In the data rows, the value 128 means zero.
Here are some points, one per row:
[131 106 108 118 117 132  91 129 132 173 100 137 104 110 136 119  89 109
 130 100 117 174 108 167 166 177 100 119 157  96  91  79 101 110 122  98
 129 121 135 129 126 118 152 112 108 164 122 133]
[130 166 145 139 156 131  92 113 139 129 153 194 158 174 102 143 120 128
 173 154 157 118 100 135 129 162 157 137 115 144 113 129 146 165 135 128
 108 136 129 131 109 132 105 126 131 163 140 117]
[118 187 101 114 148 133 141 184 137 116 126  93 112 102 111  97 129 121
 165 130 161  87 145 129 174 117 128 171 126  90 151 123 121 127 166 110
 106 113  96 104 111 125 126  95 140 137  91 149]
[138 108  74 116 152 179  47 137 117 140 142  86  80 170 182 114 161 130
 131 146 101 103  88 126  99 154 143 107 131 155 137 129 143 131 131 136
 148  85 135 193 139 117 132 120 144 168 141 117]
[ 88 116  80 122 119 135 176 136 166 133 124 124 136 154 109 140 134 149
 114 101 108 133 128 144 165 141 107 127 125 180 121 131  98 126 155 112
 111 165 134 154 168 160 111 145 148 141  94 122]
[132 138 162  91 100  91 110 100 155 105 113 119 145 143 146  99 122 110
 125 157 143 136 136  76 116 106 116 100 125 118 104 126  91 145 107 112
 154 170 117 182  79 104 147 147 139 163  98 164]
[155  87  98 156  95  92 135 134 107 134 139 116 138 130 146 126 131 122
 150 103 116  82 147 145  80 145 136 140 150 110  89 153 124 152 143 123
 100 132  73 103 121  87 144 126 114 138  94 131]
[169 143 103 132 177 117 101  72 118 101 138  99 148 139 116 101 148 129
 107 133  93 157 150 123 144 160 133  96 132 125 150 109 144 152 137 121
 124 160 142  66 157 116 128 160 116 150 124 151]
[127 104  81 125  72 129  83 134 121  96 170 151 127 165 116 133 156 136
 128 193 145 160 116  82 132 107 107 120 136 102  94 107 142  94 111  88
 160 168 107  99 107 129 109 106 119 103 160 145]
[139 181 124 119  86 162 145 125 114 134 122 140 131 124 106 135 149  93
 149  98  98 137 144 135 119 142 130 151 119 139 140 113 160 104 107 105
 129 159 131 159 124  97 119 109 125  80  78 104]
[167 134 113 120 120  96 154 169 107 103 142 117 121 181 133 136 121 138
 108  72 134 113  90 179 150 111 121 143 118 174 157 108  78 135 130 122
 136 167 134 145 110 128 132 139 104  76 136 145]
[108 104 102 120 144 144 139 132 147 105 125 122 129  83 114 151 117 155
 125 109 104 130  57  63 142 106 155 143 119 112 150  99  79 155 117 116
  89  92  81 110 104  94 124 144 145 121 107 114]
[100 104 173 138 154 130 180 128 142 113 117 164 123 142 147 146 166 111
 143 108  82  98 152 106 160 160 127 120 155 142 157 120 126 108  87 106
 146 104 110 110 122 144 130 107 137 148 168 130]
[118 138 127 150 143 103 167 109 126  90 161 131 103 112 124  99 134 161
 129 107 109 143  91 130 153 132 144 136 168 143 111 146 146  96 116 159
 146 153 161 154 135 130  86  71  87 150  79 124]
[115 127  84 108 156 143  98 112 141 111  76 154 138 129 145 129 137 115
 128  94 160 139 129 162  74  80 133 147 157 124 116 106 116 134 116 134
 144 114 124 120 115 135 105 109 120 122 138 136]
[142  73 124 146 142 134 103 149 142  90 143 142 133  93 144 115 101 106
 104 106 178 125 136 147 104 172 113 120 148 144 156 153 161 120 104 133
  93 180 123 107 127 152 143 158 146 147 139 131]
[ 72 129 117 117 143 117 101 167 126 117 144 112 166 127 174 115 173 106
 119 162 134 124 115 124 117 161 115 134 143 138  96 113 147  98 138 155
 127 111 163 155 158  94 199 156 122 103 153 116]
[134 139 105 151 153 132 117 139 145 131 110  92 129 165 162 131  86 117
 133 123 119  75 135 119 131  91 131 131 117 133 101 118 156 124  84  96
 114 127 171 100 147 107 138 145 116 141 128 124]
[128 174 136 106 111 145 136 101 132 128 145  82 152 121  98 113 116 114
  59 101 129 143 127 129 104 142 155 152 114 173  98 108 123 105 153 132
 138 101  91 121 142 134  79 108 127 126 138 133]
[167 128 155 130 144 116  85  88 131 121 136 118 105 126  84 124 120 117
 167 133 145 109 114 122 147  92 100 154 149 152 123 133 125 120 105 143
 108  90 117 118 181 142 191 103 162 115 136 107]
[147 136 113 150 117 122 172 107 150 143 123 142 127 129 137 126 146 121
  57 174 136 103  96 165 151 148 107 160  95  93 145 144  97 133 132 163
 145 135 150 136 162 101 104 111 154 110 120 150]
[127 123 105 141  94 128 141  90 113  93 110 164 132 171 113 118  82 122
  93 153 114 134 104 106 147 129 157 159 112 145 156 127 117  81 140 151
  96 131 141 135 105 149 167 121 130 104  85 160]
[131  89 139 138 133 107 125 134 167 179 149 124 133 133  85 119 123 118
 100 116 134 176 165 109 112  83 116 116 126 145 152 147 180 158 145 125
 100 102 157 134 117  91 131  75 113 157 147 132]
[106  91 148 130 144 124 148 129 131 148 123 119 132 152 112  86 142 105
 140 113 107 159 127 148 120 101 160 163 116 102 126 155 138 140 143 117
 181 114 102  82 123 162 155 157 117 138 109  93]
[133 146 141 153 149 108 106 162 131 132 141 115 130 124  94 168 134 105
 154 119 138 161 161 104  74 155 131  93 121 117 153 137  68 127 116 143
 162  95 161 111 134 156 116 137 125 104  63 171]
[109 105 173 128  71 113 137 131 120 133 141  95 162 160 157 100 115 145
 122 137 145 128 128 152 145 160 135  97 141 134 157 126 132 126  91 148
 110  79 141 112 120 136  78 114 139 104 110  95]
[105 126 146 121  82 161 106 124 163 133 151 104 108 111 119 116 147  99
  93 178 130 104 138 124 149  84 160  88 180 124 116  89 122 155 143 133
 150 171 114 137  94 163 154 134  98  90 131 150]
[ 71 137  85 160 122 158 144 138 113 148 118 160 123 130 127 121 114 113
 170 101 174 132 138 124 149 113 149  83  73 150  93 136 106 129 130 176
 119 160 132 115 130  97 130 107 137 137 153 117]
[152 141 144 160  90 151 124 161 134  93 104 118 151 138  84 139 110 141
 142  95  95 134 161 133 146  90 148 101 158  81 127 156 139 109 150 160
 138 115 122 162 132 122 132 133 153 170 184 122]
[134 112 162 149 124 146 114 138 103 105 127 151 137 103 174 123 126 136
 128 134 129 119 175 114 131 110  84 128 105 147 117  81 140 131 153 125
 122 123 115 125 153 172 108 146 128 173  56 135]
[142 135 148 135  85 150 172 156 144 150 166 128 121  93 133 134 117 118
 166 129 123 126 106 136  91 110 149 183 138 133 130 112 100 112 140 102
 120 117 176 100 109 108 113 154 117 168 171 137]
[126 146  85 123 182 148 160 102 141 139 172 160 118  99 221 125  65 143
 156 168  87 159 172 183 148 124 107 113 140 144 135 189 100 129 155  86
 155  70  99 127  98 106 128 148 120  72 127 142]
[128 166 171 148 102 121 160 164 121 101 117 110 134 112 129  94  97 148
 139 133 132 146  80  84 123 162 103 111 105 149 132 167 158 176 124 122
 194 110 123 124 145 155 139 113 121  98 171 137]
[ 80 127 195  98 169 129 140 136 118 144 141 109  89 154 119 149 118 150
 127 110 123 147 138 144 137 144 137 144 119 128 132 126 184 129  92 163
 121 141 104 124 141 102 134 145 154 115 134 173]
[116 159 110 129 141 109 177 122  77 122 116 106 118 110 111 146 135 152
 104 188 139 156 153 143  92 124 129 135 121 136 139 122 111 125 117 105
 113 129 134 121  97 149 169 124 149 188 138  95]
[160 141 131 108 152 155 145 168 109 189 141 158 150 135 114 103 119 156
  93 117  81 104 120  82 122 123 130 125 160 139 113 163  91 113 113 131
 130 173 143 145 132 144 114 124 146 109 108 128]
[111 106 157 130 163 110  64 148 133 141 127 165 112 118 122 141  97 151
  92 117 142  76 145 109 113 155 143 121 106 119 140 107 109 112 187 127
 163 145 142  99 118 120 139 101 128 120 143  69]
[159  87 140  78 107 124 143 117 138 111  93 131 132  98 101 147 133 156
 164 147 169 133 118 151 120 116 131  84 127 144 137 149 156 111 157 110
 138 138 157  89 133 111 132 136 145 111  79 107]
[ 89 102 143 105 109 130 100 100 102 125 117 108 129 114  98 133 111  97
 133 185 163 107 140  98 150 108 114 136 156 134 137 161  88 105 130 105
 169 185 101 169 150  99  92 153 102 153 158 136]
[111 136 112 147 153 119  77 133 128 150  82 136 133 121 120 134 158 122
 107 181 130 103 114 153 113 134 132 108 150 146 120 175 161 116 108 130
  79 103 136 145 116 134 118 141 100 109 145 150]
[134 100 159 167 147 114 137 105 111 169 112 118 116 121 107  74 155 139
 137 103 154 134 109 123 102 116 111 112 135 109 115  67 136 104 152 122
 102 119 122 138 121 131  99 152 171  92 155 123]
[167 139 158 132 146 106 100 111 146 138 132  84 141 109 174 164 157 130
 130  94 145 171 136 148 134 126 138 123  73 107 119 175 117  70 123 112
 102 158 102 128 122 159 119 125 113 137 140 116]
[101 122 124 117 129 111  95 105 104 149 133 144 174 104 145 129 121 132
 153 101  95 120 113 152  89 105 142 118 117 107 166 108 147 144 129 121
 121 150 132 133 174 148 144  92 138 124 156 146]
[147 125 133 154 127 123 142 120 120 139 133 148 144 122 148 169 120 156
 126 138 189 166 154 118 169 119 167 175 154 107 139 115 153 150 126 120
 155 107 126 149 145 120 124 158 127 134  94 107]
[145  95 150 115 147 126 131 151 137  88 140 163 115  98  80 106 153 135
 118 164 107 107 154 159 124 131 136 109  60 115 123 104 128 155  73 129
 116 109 131 167 148 129 121 136 106 107 148 130]
[139 153 109 127 123 129 124 125  95 149 142 153 144 133 116 153 165  95
  93  92 140  98  96 140 158 130 107  52 130 114 139 157 180 104 114 117
 137  90 110 132 123 127 142 156 119 158 122 136]
[146 106 174 118 133 185 156  96 119 110 101 118 143 155 111 133 163 154
 122  90 183 125 157 111 128 153 121 138 138 110 100 120 105 176 122 112
 105 112 149 144 134 129 158 104 110 128 156 133]
[135 141  74 110 153 127 229 101 137 135 145 103 127 150 135 147  99 118
 142 142 139 109 117  95  80 143 106 123 124  86 150 115 127 110 136 163
 112 144 129 169 132 167 131 120 104  97 135 111]
[152 107  92 117 125  97 149 145 116 165 106  99 130  79 127 173 126 117
 157 144 109 122 126 119 174 135 136 170 122 146 110 108 143 177 122 161
 155 136 134 114  93 154 112 109 156 117 154 139]
[149 180 168 119  81 128 145 157 150 153 102 152 106 143 145 124 147 176
 148 171 106 136 138 132 114 148 112 130 114 136 172 117 130 128 117 154
 133 137  87 115 154 124 130 133 126 145 137 125]
[113 117 133 150 131 149  72 109 120 124 128 114 114 128 129 158 115 128
 125 107  92 125 119 159  93  93  78 149 121  96 111 148 124 139 140 147
 136 133 133 121  78 117 130 136 122 136  94 111]
[103 165  84  98  79  92 106  92 146 124 128 154 105 105 129 114 147 153
 151  77 113 119 164  97 148 140 120 173 119 130 128 147 126 156 131 142
 124  97 158 108 105 143 119 163 131 113 158 109]
[137 139 166 110 142 117 140 149  99  93  97 140  77 137 174 151 120  84
 118 135  91 161 115 128 131 114 136 118 127 116  98 134 144 155 166 136
  72 108 145 115 163 116 103 141 135 111 138 105]
These points spread out most along one direction. Take the direction at right angles to it along which they spread out most. Go by this last direction. How many in every 100 of the points above lie lower along it than each point below? Answers are rounded to whole numbers. More than half of the points above lie lower than the first one.
[147 136 113 150 117 122 172 107 150 143 123 142 127 129 137 126 146 121
  57 174 136 103  96 165 151 148 107 160  95  93 145 144  97 133 132 163
 145 135 150 136 162 101 104 111 154 110 120 150] 11
[139 181 124 119  86 162 145 125 114 134 122 140 131 124 106 135 149  93
 149  98  98 137 144 135 119 142 130 151 119 139 140 113 160 104 107 105
 129 159 131 159 124  97 119 109 125  80  78 104] 23
[139 153 109 127 123 129 124 125  95 149 142 153 144 133 116 153 165  95
  93  92 140  98  96 140 158 130 107  52 130 114 139 157 180 104 114 117
 137  90 110 132 123 127 142 156 119 158 122 136] 70
[ 80 127 195  98 169 129 140 136 118 144 141 109  89 154 119 149 118 150
 127 110 123 147 138 144 137 144 137 144 119 128 132 126 184 129  92 163
 121 141 104 124 141 102 134 145 154 115 134 173] 81
[118 138 127 150 143 103 167 109 126  90 161 131 103 112 124  99 134 161
 129 107 109 143  91 130 153 132 144 136 168 143 111 146 146  96 116 159
 146 153 161 154 135 130  86  71  87 150  79 124] 17
[118 187 101 114 148 133 141 184 137 116 126  93 112 102 111  97 129 121
 165 130 161  87 145 129 174 117 128 171 126  90 151 123 121 127 166 110
 106 113  96 104 111 125 126  95 140 137  91 149] 58
[111 106 157 130 163 110  64 148 133 141 127 165 112 118 122 141  97 151
  92 117 142  76 145 109 113 155 143 121 106 119 140 107 109 112 187 127
 163 145 142  99 118 120 139 101 128 120 143  69] 57
[103 165  84  98  79  92 106  92 146 124 128 154 105 105 129 114 147 153
 151  77 113 119 164  97 148 140 120 173 119 130 128 147 126 156 131 142
 124  97 158 108 105 143 119 163 131 113 158 109] 79
[145  95 150 115 147 126 131 151 137  88 140 163 115  98  80 106 153 135
 118 164 107 107 154 159 124 131 136 109  60 115 123 104 128 155  73 129
 116 109 131 167 148 129 121 136 106 107 148 130] 30
[146 106 174 118 133 185 156  96 119 110 101 118 143 155 111 133 163 154
 122  90 183 125 157 111 128 153 121 138 138 110 100 120 105 176 122 112
 105 112 149 144 134 129 158 104 110 128 156 133] 26
[128 166 171 148 102 121 160 164 121 101 117 110 134 112 129  94  97 148
 139 133 132 146  80  84 123 162 103 111 105 149 132 167 158 176 124 122
 194 110 123 124 145 155 139 113 121  98 171 137] 25
[101 122 124 117 129 111  95 105 104 149 133 144 174 104 145 129 121 132
 153 101  95 120 113 152  89 105 142 118 117 107 166 108 147 144 129 121
 121 150 132 133 174 148 144  92 138 124 156 146] 83
[113 117 133 150 131 149  72 109 120 124 128 114 114 128 129 158 115 128
 125 107  92 125 119 159  93  93  78 149 121  96 111 148 124 139 140 147
 136 133 133 121  78 117 130 136 122 136  94 111] 87
